In the data rows, 128 means zero.
Some points, each followed by its number:
[152 160 161 168  96 158 112 164 129 128 131 120 157 162 123 109 139 156
 128 142  95  77 143 146 101 101 135 136 129  95 122 134] 0
[148 158 157 165  85 146 113 155 128 116 133 112 156 170 127 119 140 158
 133 152  93  74 160 148  98 108 141 133 121  92 112 136] 1
[145 106 127 120 150 100 136  73 122 114 145 149 153 116  85  67 162 115
 141  90  94 114 145 119 122 142 125 148 132 145 135 185] 2
[120 131 134 128 127 113 117 118 132 140 138 125 111 128 146 138  96  89
 128 155 111 161 130 106 164 133 127 124 134 117 146 130] 3
[110 143 134 110 135 105 127 119 138 104 131 161 100 136 129 104 137 116
 127 105 106 140  85 128 138 107 146 143 141 159 124 140] 4
[ 97 110 121 128 119  99 111 103 129 118 129 121 109 138 129 120 126 100
 113 123 112 152 120 107 139 126 132 126 160 116 128 115] 5
[121  90 165 122 157 130 136 121 122 119 154 139 153 134 108 108 108 136
 128  83 125 105 142 148 131 127 115 113  96 125 134 145] 6
[150 140 111 202 147 142 116  98 157 113 110  69  77 174 100 128  61  98
 141 126 171 114 152 180 130 163 100 104  98  85 156 158] 7
[134  84 150 120 175 158 160 142 130 131 108  93 186  88 161  79  85 104
 110 155 198 155 118 100 146 118 110  85 165 128 139 103] 8
[171 162 173 182  72 161 124 189 148 109 127 111 159 176 106  83 138 157
 124 146  86  36 146 156  82  94 144 132 115  84 108 141] 9
[150 139 137  84 150 124 132 125  78 114 106 160  60  80 125 191 155 163
 119 154 128 166 116 109 183 132 173 151 131 141 131 102] 10
[138 135 127 126 132 126 117  90  95 136 123 111 114 153 135 152 127 126
 141 103 144 147 147 123 135 141  89 131 164  99 156 122] 11
[139 121 127 115 129 126 121 125 113 115 116 116 134 119 131 128 126 111
 134 147 125 135 138 101 117 115 105 149 144 100 142 125] 12
[133 205  36  99 116 172  86 164 115 151 114 149 138 150 143 136 176 211
 110 103 123  88  96 145  76  82 131 130  86 125 111 144] 13
[129 129  97 109 105  70 138  92 149 123 121  88  77 138 124 124 121 102
 117 106 136 179 104 106 139 156 119 102 138 117 133 150] 14
[131 103 160  76 128 106 166 158 130 114 148 149 175 114  91  97  98 137
 143 122  84 131 128 137 112 133 141 164  99 148 128 145] 15
[115 149  95 126 119 144 114 145 119 111 153 122 128 123 121 139 112 155
 136 133  98 104 106 150 115 107 106 161  90 120 140 165] 16
[ 89 176 100 167 111 201  99 147 133 146 159 118 132 171 186 188 137 163
 125 143  92  88 120 168 150 117 100 112  58 101 147  64] 17
New points follow, each followed by the numbers of its three nearest points above by angle, seen from the average point of the numbered points, nearest first.
[126 156 103 101 117 120 109 157 133 141 113 120 111 135 157 122 149 115
 107 159 119 154  97 114 121  87 129 143 167 140 122 124] 4 5 12
[131 141 110 117 126 159 113 160 114 117 143 136 131 147 131 123 121 145
 124 138 104  88 101 139 134 101 136 131 125 105 137 122] 13 17 16
[125 115 144 106 133 147 109 116 129 132 112 124 162 111 113 117 108 111
 144 146 136 155 158  78  90 105 102 182 169  95 154 132] 12 8 11
[115 103 129 129 123 129 149 146 135 142 129 132 149 118 121 142 120 122
 128 131 133 121 111 127 117 132 127 117 133 132 110 118] 8 15 6
[105 111 116 128 111 134 157 137 141 142 129 124 169 123 111 150 122 130
 124 135 136 119  95 130 116 136 128 118 125 136 111 131] 8 15 6
[153 108 134 121 135 142 115 176 132 119  95 122 124 126 119 129 125 121
 119 155 146  98 152 110  91 123 142 112 147 150 131 132] 8 12 9
[ 92 146 129 154 123 137 112  87 130 137 166 148 114 116 166 172 128 162
 124  70 124 129 141 155 117 123 106 100  46 140 151 137] 17 6 16
[134  93 143 121 161 150 139 132 126 134 111 109 165  99 149  96 101 102
 130 148 192 150 128 112 144 119 105 100 167 125 138  95] 8 12 3
[141 134 143 150 118 135 116 145 123 114 142 136 134 112  99 155 101 165
 131 173 170 104 119 126 149 167 164 152 150 159 104 107] 10 8 15
[172 123 140 130 150 162 134 163 133 144 118 105 115 161 123 121 163 129
 123 139 162 103 133 142 131 130 134 107 137 130 116 142] 8 9 0
[118 140 104 123 123 145 123  94 130 118 124 127 125 131 132 141 126 135
 129  98 127 124 141 119 140 130 102 122 130 117 149 135] 11 14 5
[117 104 154  87 136  95 143 102 117 103 153 152 117 122 154 105 135 140
 155 121  84  96 108 104 137 141 107 139 139 128 146 162] 2 4 15
[135  79 155 117 162 162 138 127 128 139 104 110 174  91 149  85 101  98
 120 165 198 157 126  99 150 130 101  99 158 111 139  89] 8 12 3
